Rotation paths and how fast each direction turns (degrees each step):
Each turn is a multiple of 5 degrees from 10 to 175, or 0.
Each row of a path follows its step; steps can be skipped.

step 0: -0.34	+1.60	-0.12	+1.05	+0.46	-2.33	+0.03	+1.29	-1.74	-0.90	+2.77	-1.13	-1.54	-1.26	+0.85	-1.46	-0.52	-0.70	+2.18	+0.02	+2.17	+1.16	-1.13	-2.19	-3.07	-0.43	+1.84	-0.83	+0.89	+0.32	-1.97	-0.29	-1.34	+0.55	+0.41	+0.13	-0.94	+0.88	+0.22	+0.44	+0.94	-1.54	-0.57	-1.30	+0.94	-1.38	-0.43	+1.60	+1.91	+0.11	+0.06	-0.88	+0.07	+0.16	+0.40	+1.48	+0.99	+0.17	+1.61	+0.23	-0.71	-0.99	+0.25
step 2: +0.85	-0.98	-0.63	+1.09	+1.07	-1.05	+1.29	-0.62	-0.77	-0.94	+2.03	-2.17	+2.33	-0.63	-0.38	+1.66	-0.12	+0.55	-0.52	-0.63	+1.28	+0.31	+1.68	-0.62	-1.30	-0.04	-0.51	-0.39	+2.39	-0.18	-1.70	+2.54	-0.28	+0.61	+0.81	+1.34	+1.42	+1.39	-1.14	-0.37	-0.68	+0.69	+2.82	+0.16	+0.55	-1.17	-1.99	-0.37	+0.75	-0.92	+0.16	-0.17	-1.98	+0.98	-0.02	+0.27	+1.17	-0.48	+0.80	+0.57	-2.97	-0.51	+1.57
step 5: -0.19	-0.96	-1.01	-1.51	+1.82	-1.31	-1.51	+0.09	-0.50	+1.02	-2.44	+0.29	-0.23	+0.18	+0.46	-1.19	-1.00	+1.25	+0.24	+0.76	+1.75	-0.89	-0.60	+0.80	+0.52	+0.35	-1.61	-0.73	-0.94	+3.91	-0.07	-1.04	-1.60	+1.19	-0.93	+0.04	+1.38	-0.49	-0.55	-0.38	-0.76	-1.04	-0.14	+0.37	-0.38	-0.78	+0.12	+1.43	-2.28	+1.52	-2.44	+2.30	-0.38	+2.25	-0.01	-1.35	-0.12	+1.99	+1.11	-0.15	-0.48	+0.93	+1.36
step 8: +0.72	+0.94	-0.37	+0.83	+2.51	+0.59	+1.79	-0.36	+0.02	-1.22	+1.21	-0.43	+1.06	-2.15	+1.11	-0.67	-0.14	-1.66	-0.82	-0.02	-0.83	-0.40	-1.21	+1.57	+0.18	+0.91	+0.34	+0.11	+1.06	-1.91	-1.79	+0.26	-1.19	+0.72	+0.16	+1.07	-1.91	-0.27	-0.26	-0.84	+1.57	+1.75	+0.94	+0.98	-1.03	+0.91	+0.73	+1.00	+0.48	-0.73	-3.38	-1.73	-0.62	-1.07	+0.36	+0.29	-1.96	-0.20	+1.45	+0.05	+1.20	+0.87	+3.09
step 10: -0.79	-1.36	-1.69	+0.78	-0.51	-0.86	+0.80	-1.98	+3.03	-1.83	-0.39	+0.55	-1.23	-1.59	+1.98	+0.63	-0.15	+0.56	-1.64	-0.45	-1.14	+0.35	+0.39	-0.29	-0.21	-1.35	+1.77	+0.38	-1.24	-1.77	-0.67	-2.61	-0.35	+1.37	+0.36	+0.48	-2.13	-0.89	-1.22	+2.49	+0.41	+0.22	+0.32	-0.03	-0.43	-1.72	+0.32	-0.39	+0.65	-0.59	-1.55	-0.14	-2.03	+0.88	+0.89	+1.31	-0.29	-0.05	+0.90	-0.34	-1.76	-1.94	+1.35
step 13: +0.83	+0.97	+0.44	+1.27	-1.59	-1.26	-1.61	+1.50	-0.61	-1.51	+0.32	-1.43	-0.17	-1.67	-0.11	-2.50	-0.08	+0.21	-0.36	+1.24	-0.05	+1.12	-0.59	+0.15	-0.34	+0.35	+0.51	+0.47	+1.86	+0.66	-1.64	-1.48	+0.55	+1.69	-1.73	+0.70	-0.09	+1.57	+0.35	-0.78	-0.32	-2.57	-0.47	-0.72	+0.17	-0.44	-1.42	-1.77	-1.35	+3.24	-0.35	+0.82	+1.84	-1.54	-0.14	+0.29	+0.64	+1.94	+0.15	+1.81	+1.21	-2.19	-0.62
step 15: +0.30	+0.29	-0.67	+0.18	+0.05	+0.29	+2.13	+0.53	-0.64	-0.87	+0.38	-1.90	+1.83	-0.62	-0.06	+0.13	-2.27	+0.57	+0.62	+1.58	-1.36	+0.85	-2.54	-1.85	-1.09	-1.23	+0.07	-1.60	+2.44	+0.52	-1.58	-1.17	-0.57	-0.47	+0.71	+0.43	+2.52	+0.97	-0.44	-0.51	-1.81	+0.27	+1.13	+0.42	-2.11	-1.20	-1.75	+2.64	-0.79	-0.17	-1.21	+0.62	+2.21	+0.41	-0.69	-0.03	+1.59	-0.99	-0.53	+0.85	+0.09	-1.65	+0.41
step 16: -1.22	-0.36	+0.79	-2.89	-0.31	+0.38	-1.23	-0.24	-1.03	-0.48	-1.29	-1.28	+0.18	-0.42	+1.46	+1.16	-0.66	+0.49	+0.07	+1.95	-1.07	+0.48	-2.39	-1.10	-1.05	+1.09	+0.94	+0.68	+0.77	-1.66	+0.70	+0.38	-0.76	-0.03	-0.38	+1.58	-2.06	+1.22	-0.15	+1.51	+0.77	+1.43	+2.75	-1.26	+1.83	-0.26	+1.99	+0.89	+1.49	-1.27	-1.48	+1.58	-0.17	+1.07	+1.56	+1.52	-0.37	-0.11	-1.78	+0.02	+1.29	-0.55	-1.29
step 17: +0.60	-0.34	+2.85	+1.71	-0.53	-0.32	-0.52	-0.52	-0.05	-1.89	+0.08	+0.15	+1.50	-1.11	+0.65	-0.63	+0.55	+1.36	+0.36	+0.12	-1.60	-0.15	-0.73	-2.04	-1.45	-0.07	+2.15	-3.51	+0.76	+0.58	+0.16	-0.47	+0.77	+0.23	-0.38	+0.63	+1.43	+1.89	-0.77	+0.45	+0.58	+1.43	+0.00	+0.39	+0.38	+0.58	-2.46	+1.00	+0.57	-1.02	+1.53	+0.80	-1.08	-0.47	+0.01	+0.75	-2.04	+2.38	-1.99	-1.09	-2.25	-0.81	+0.26
Speeds:
-0.19	+0.03	-0.36	+0.09	-0.22	-0.02	+0.39	+0.21	-0.04	+0.05	-0.17	-0.22	+0.59	+0.30	-0.03	+0.14	-0.15	-0.25	+0.41	-0.53	-0.61	+0.02	-0.35	+0.24	+0.21	+0.22	-0.56	-0.56	-0.35	+0.08	+0.57	+0.09	-0.17	-0.26	+0.13	-0.09	-0.35	-0.26	+0.49	-0.20	+0.53	-0.62	+0.38	-0.46	+0.44	+0.42	-0.26	-0.29	+0.31	-0.33	-0.02	-0.18	+0.13	-0.33	+0.85	-0.19	-0.32	+0.53	-0.16	+0.48	-0.17	-0.08	-0.24 -> 140
-0.16	-0.20	-0.40	-0.05	+0.28	+1.01	-0.13	+0.54	-0.44	-0.29	-0.32	-0.24	-0.71	-0.32	-0.06	+0.16	-0.32	+0.36	+0.44	-0.54	+0.01	+0.01	+0.41	-0.01	-0.19	+0.02	-0.38	-0.34	+0.16	-0.02	-0.24	+0.06	-0.32	+0.29	-0.42	-0.23	+0.44	-0.11	-0.87	-0.39	+0.16	-0.06	-0.17	-0.27	-0.11	+0.17	+0.14	-0.13	+0.22	-0.14	-0.25	-0.54	+0.37	+0.17	+0.17	+0.12	+0.00	-0.65	-0.22	-0.14	-0.12	-0.44	-0.41 -> 115
+0.15	-0.21	-0.06	+1.21	-0.57	+0.00	-0.12	+0.13	+0.24	+0.08	-0.64	-0.27	+0.14	-0.35	+0.58	-0.08	+0.20	+0.31	-0.53	-0.18	+0.50	-0.02	-0.08	+0.39	-0.23	-0.26	-0.23	+0.33	-0.03	+0.12	+0.14	+0.56	+0.55	+0.02	-0.12	-0.09	+0.14	-0.90	-0.15	+0.13	-0.37	+0.08	+0.13	-0.39	+0.18	-0.53	+0.04	-0.30	+0.50	+0.00	+0.08	-0.28	-0.34	+0.22	-0.01	-0.27	+0.01	+0.15	-0.38	-0.16	-0.27	+0.30	+0.04 -> 45
+0.11	-0.02	-0.51	+0.38	-0.16	-0.15	+0.10	+0.66	-0.21	+0.08	+0.57	-0.89	+0.32	+0.18	-0.35	+0.01	+0.14	-0.22	+0.22	+0.16	+0.30	+0.55	-0.20	+0.12	+0.05	+0.34	+0.17	+0.52	+0.44	-0.07	-0.23	+0.48	-0.11	-0.26	+0.17	-0.12	-0.26	+0.02	-0.23	-0.25	+0.04	+0.09	-0.32	+0.11	-0.76	-0.45	+0.10	+0.05	-0.32	+0.30	-0.02	-0.38	+0.22	-0.75	+0.67	+0.33	+0.01	-0.23	+0.24	+0.08	+0.30	+0.66	-0.06 -> 55
+0.77	+0.20	+0.17	+0.27	-0.24	+0.09	-0.17	-0.02	+0.17	+0.25	+0.21	+0.10	-0.28	-0.28	-0.34	+0.18	+0.11	+0.18	+0.18	+0.23	-0.50	+0.00	+0.13	-0.41	-0.24	-0.47	+0.04	-0.01	+0.05	+1.20	-0.03	-0.02	-0.34	-0.15	-0.02	+0.43	+0.55	+0.18	-0.01	+0.17	-0.10	-0.33	+0.31	-0.42	+0.13	+0.22	-0.48	+0.36	+0.19	+0.87	+0.44	-0.39	+0.09	-0.12	+0.45	-0.20	-0.02	-0.29	-0.24	+0.27	+0.41	+0.13	+0.58 -> 170

step 1: -0.62	-0.01	+0.79	+1.53	-1.49	+0.90	+0.42	-1.04	-0.86	+0.60	+0.98	+0.63	-0.60	+0.59	-1.66	+0.25	+0.20	+2.76	-2.02	-0.01	+1.73	+0.74	+2.61	+0.49	+0.04	+1.26	-0.58	-2.29	-0.12	+0.92	-0.20	-0.34	+0.60	-1.88	+1.38	-0.05	-1.98	+0.81	+2.13	+0.22	-2.26	-3.17	-0.09	+0.10	-1.02	+0.52	-1.31	+1.76	+0.06	-1.19	-0.62	-1.33	+0.89	+1.63	-0.45	-0.11	-2.08	-1.07	-1.15	-1.64	+2.38	-0.51	-0.78
step 2: -0.47	-2.00	+0.26	+0.36	+0.95	+0.97	+1.53	-1.07	-0.75	+0.00	+1.93	+1.86	+2.38	+0.94	-0.56	+2.13	-0.49	+1.82	-1.17	-1.15	+0.35	+2.17	+1.42	+0.90	-0.71	+2.25	+0.93	-0.57	-0.58	+0.84	+1.13	-0.20	-1.70	-1.08	-0.80	-0.18	+0.74	+0.90	+0.10	-0.36	-0.54	-2.67	+0.70	+0.09	+0.47	+0.21	-1.95	+0.63	+1.76	-0.40	-0.71	-0.22	+2.06	-0.80	+2.58	+0.41	+1.02	-1.88	+1.51	-0.88	+2.66	-0.08	-0.63
step 3: -0.03	-1.03	+0.37	+2.44	-2.17	+0.63	+0.96	-1.74	-0.44	-2.00	+0.75	+2.09	+0.16	+0.78	-0.30	+1.44	-0.38	-0.98	+0.95	-1.20	+0.40	+1.96	+1.01	+0.56	+1.52	+3.44	+0.12	+1.74	-0.13	-0.32	-0.22	+0.20	+0.00	-1.15	-1.48	+0.56	+1.45	+0.93	+1.60	-0.17	-0.89	-1.19	+1.73	+0.02	+2.41	-0.45	-1.89	-0.16	+1.98	-0.35	+0.39	-1.21	-0.74	+0.30	+1.61	+0.96	+2.35	+2.02	+0.05	-0.52	-0.44	+1.79	-0.99
step 5: -0.39	-0.66	-1.82	+0.86	-0.39	-0.37	-1.16	+0.38	-0.95	-1.15	+2.48	+2.59	+0.40	-1.53	+0.22	-0.89	-0.25	+0.96	-0.31	+0.11	+0.57	-0.83	+1.29	+0.36	+1.50	+0.48	+0.29	-0.46	-3.03	-0.26	+0.04	-1.05	+2.66	-0.85	-0.50	-0.61	-0.50	+0.39	+0.57	-0.17	+0.67	-1.49	+0.58	-1.18	+2.66	+0.63	-0.61	+1.78	-1.53	+0.62	+0.15	-1.68	+3.24	+0.62	-0.05	-1.08	+0.98	-2.42	+0.32	-1.29	+2.54	-1.11	-1.47
step 7: +1.84	+0.65	-0.41	+0.90	-1.99	+0.04	+0.40	-0.73	+0.16	+0.42	+2.51	+0.83	+1.73	-0.95	-0.92	+2.18	+0.29	-2.48	-0.53	+1.67	-0.26	-1.05	-0.48	+0.11	+1.18	+2.33	+3.04	+1.04	-0.62	+0.63	+1.12	+0.05	-0.50	-0.62	-1.30	-0.18	-2.47	-0.05	+0.47	+0.23	-1.50	-1.37	-1.21	-1.26	+0.73	-1.28	-1.01	-0.43	+3.25	-0.65	-1.74	-1.44	-0.90	-0.51	-0.52	-1.77	+0.42	-0.46	+0.39	-0.58	+0.84	+1.91	+0.13
step 9: -1.44	-0.37	-1.82	-0.09	-1.24	+0.30	-2.49	+0.47	+0.96	-0.55	+2.25	+0.43	-0.51	+1.24	-2.53	-0.29	-2.00	+0.10	-0.55	+0.68	+3.28	-0.52	-1.47	+1.85	+1.73	+2.82	-0.79	-0.41	-1.95	+1.06	+0.08	-1.04	+1.58	-0.30	+0.68	-0.80	-0.44	-0.16	-1.45	+0.50	-2.33	+0.22	+0.93	+0.60	+0.54	-1.61	-0.72	-1.58	-0.79	+0.45	+0.06	-1.34	+0.83	-0.48	-1.13	-0.15	+0.66	+0.57	-0.83	-1.61	+0.21	-2.09	-1.32
step 12: -1.57	-0.40	+0.88	+0.87	-0.60	+0.90	+0.12	+0.08	-0.73	-0.86	+2.03	-1.24	+0.34	+0.52	-1.53	-3.64	-0.45	-1.77	-1.32	+1.04	+0.15	+0.18	-1.28	+3.01	+0.31	+2.58	+1.59	+0.22	+0.34	+0.05	-0.36	+0.35	-0.79	-1.65	+0.26	-0.40	-1.66	+1.85	+0.45	+1.01	-3.10	-0.81	+0.56	-2.60	-2.62	+0.36	-1.83	+1.11	-0.02	+0.09	+0.11	-0.55	+0.00	+1.59	-0.95	-1.07	+0.10	+0.76	-0.77	-1.01	-0.10	-0.49	-0.12
step 15: -0.72	-2.22	+0.14	+1.23	-3.16	-0.59	+0.05	-0.23	+0.04	+0.05	+3.67	-1.04	-0.46	+0.22	-1.28	-0.92	+1.80	-0.34	-0.09	+1.72	+1.51	+2.27	+0.99	+0.16	+0.50	+1.37	+1.89	-0.10	+0.84	+2.06	-2.11	+1.00	+0.53	-1.68	-0.41	+0.52	+0.41	-0.47	+1.01	+1.59	+1.21	-1.52	-0.91	-1.47	-1.98	-0.75	-1.77	+0.21	+0.07	+0.68	-0.49	+0.17	-0.69	-1.29	+1.23	+1.91	+0.32	-1.46	-0.87	-0.59	-1.22	+0.27	-1.49
step 17: -0.92	+1.03	+1.40	+1.44	-1.23	+0.43	+0.81	-1.54	-1.74	+0.41	-0.09	-0.15	+1.65	+1.79	+0.41	+0.42	-1.06	+0.77	-0.99	-1.64	-0.84	+1.50	+1.41	+0.59	+1.54	+1.66	+1.23	-0.63	-1.26	-1.25	-2.39	-0.32	+1.27	-0.27	+1.26	+1.52	-2.54	-0.94	+0.05	-0.96	-1.35	-1.78	+2.00	+0.65	-0.45	+0.18	-3.11	+0.68	-0.69	+1.02	+0.34	-1.06	+0.03	-0.77	-0.64	-0.21	+0.30	+0.23	-2.10	-0.87	+2.14	-1.73	-1.91
Speeds:
+0.31	+0.22	+0.47	-0.25	+0.00	-0.42	+0.28	-0.16	-0.05	-0.35	+0.03	-0.54	+0.31	+0.27	-0.04	+0.31	-0.14	+0.11	+0.14	-0.73	+0.29	-0.09	+0.14	+0.31	+0.06	+0.00	-0.05	+0.11	-0.34	+0.03	-0.33	+0.37	+0.24	+0.05	-0.37	+0.16	+0.89	-0.20	+0.03	+0.06	-0.17	+0.08	+0.22	-0.14	+0.55	+0.28	-0.14	-0.14	-0.96	-0.28	+0.27	-0.80	+0.17	+0.28	-0.02	-0.33	-0.03	+0.69	-0.22	+0.78	-0.01	-0.05	+0.02 -> 130
+0.29	-0.21	+0.39	-0.48	-0.10	+0.51	+0.46	-0.42	-0.54	-0.16	-0.36	+0.08	+0.14	+0.08	-0.36	-0.37	-0.32	+0.30	+0.22	+0.68	+0.02	-0.19	-0.45	-0.43	+0.44	+0.67	-0.15	+0.31	+0.54	+0.06	+0.19	-0.50	-0.21	+0.41	-0.37	+0.25	+0.06	-0.10	+0.27	-0.19	-0.05	+0.01	-0.45	-0.11	+0.28	-0.54	+0.24	+0.32	-0.31	+0.11	-0.26	-0.45	+0.33	-0.02	-0.50	+0.79	-0.22	+0.00	-0.13	+0.19	-0.30	-0.04	-0.08 -> 115
+0.27	-0.18	+0.27	+0.20	+0.24	+0.33	-0.05	-0.59	+0.20	-0.38	-0.18	+0.26	-0.50	+0.16	+0.17	+0.26	+0.28	+0.77	-0.32	+0.14	-0.46	+0.00	+0.68	+0.06	+0.15	+0.33	+0.42	-0.29	+0.30	-0.04	-0.60	-0.15	-0.24	-0.28	+0.12	-0.13	+0.11	+0.01	+0.21	+0.36	+0.93	+0.01	+0.50	-0.25	-0.26	+0.07	-0.39	+0.09	-0.43	+0.01	-0.15	-0.09	-0.46	+0.06	+0.19	+0.68	+0.26	+0.25	+0.25	-0.03	+0.77	+0.17	+0.01 -> 25
-0.42	-0.17	+0.14	-0.46	+0.81	+0.26	-0.38	-0.05	-0.41	+0.18	-0.22	-0.40	+0.21	-0.17	+0.17	+0.13	+0.56	-0.27	-0.08	+0.24	-0.21	+0.34	+0.56	+0.29	+0.42	+0.09	+0.44	-0.10	+0.61	-0.20	-0.07	+0.22	+0.08	-0.24	+0.07	-0.22	+0.24	+0.17	+0.49	-0.04	-0.73	+0.02	-0.13	-0.17	+0.37	+0.19	+0.17	-0.21	+0.15	+0.16	-0.02	+0.81	+0.43	+0.00	+0.08	+0.21	+0.14	+0.21	-0.21	+0.52	+0.06	-0.82	+0.55 -> 170
-0.18	-0.28	+0.03	+0.39	-0.33	-0.23	+0.32	+0.29	+0.33	+0.52	-0.08	-0.72	-0.03	-0.31	+0.05	+0.29	-0.26	+0.13	-0.07	-0.46	-0.42	+0.02	-0.43	-0.17	-0.45	+0.22	+0.18	+0.32	-0.14	-0.07	-0.36	-0.02	+0.47	+0.30	-0.09	-0.64	-0.16	+0.07	+0.38	+0.49	+0.27	-0.41	-0.31	-0.14	-0.09	+0.08	-0.10	+0.27	-0.39	-0.24	-0.58	+0.24	+0.74	+0.46	-0.03	+0.42	-0.43	-0.64	+0.36	+0.15	+0.28	-0.59	-0.02 -> 110
-0.17	-0.63	-0.66	+0.32	+0.17	-0.18	-0.42	+0.31	-0.13	-0.19	+0.00	+0.34	-0.12	+0.24	-0.08	-0.16	+0.05	-0.07	+0.03	-0.07	-0.09	-0.46	-0.02	+0.00	+0.78	-0.33	+0.15	-0.20	-0.03	+0.33	+0.06	+0.25	+0.22	-0.28	-0.16	-0.66	+0.78	-0.24	+0.37	+0.29	+0.44	+0.09	+0.21	+0.85	+0.14	-0.22	+0.10	-0.26	-0.17	+0.29	-0.17	-0.07	-0.26	+0.14	-0.14	+0.33	-0.42	-0.40	-0.31	+0.24	-0.78	-0.15	-0.62 -> 70
+0.26	+0.23	-0.59	+0.21	+0.03	-0.13	+0.01	-0.47	-0.46	-0.12	-0.43	+0.67	+0.43	-0.25	+0.31	-0.08	+0.34	+0.40	+0.08	-0.17	+0.04	-0.03	+0.06	-0.71	-0.34	+0.50	-0.21	+0.02	-0.66	+0.05	+0.22	+0.06	+0.17	-0.19	+0.61	-0.35	+0.41	-0.35	+0.71	+0.20	-0.23	+0.26	-0.28	-0.31	+0.51	-0.02	+0.14	-0.53	+0.70	-0.31	-0.23	-0.33	+0.31	+0.30	+0.11	-0.14	+0.18	+0.14	+0.42	-0.18	+0.25	+0.00	-0.04 -> 20
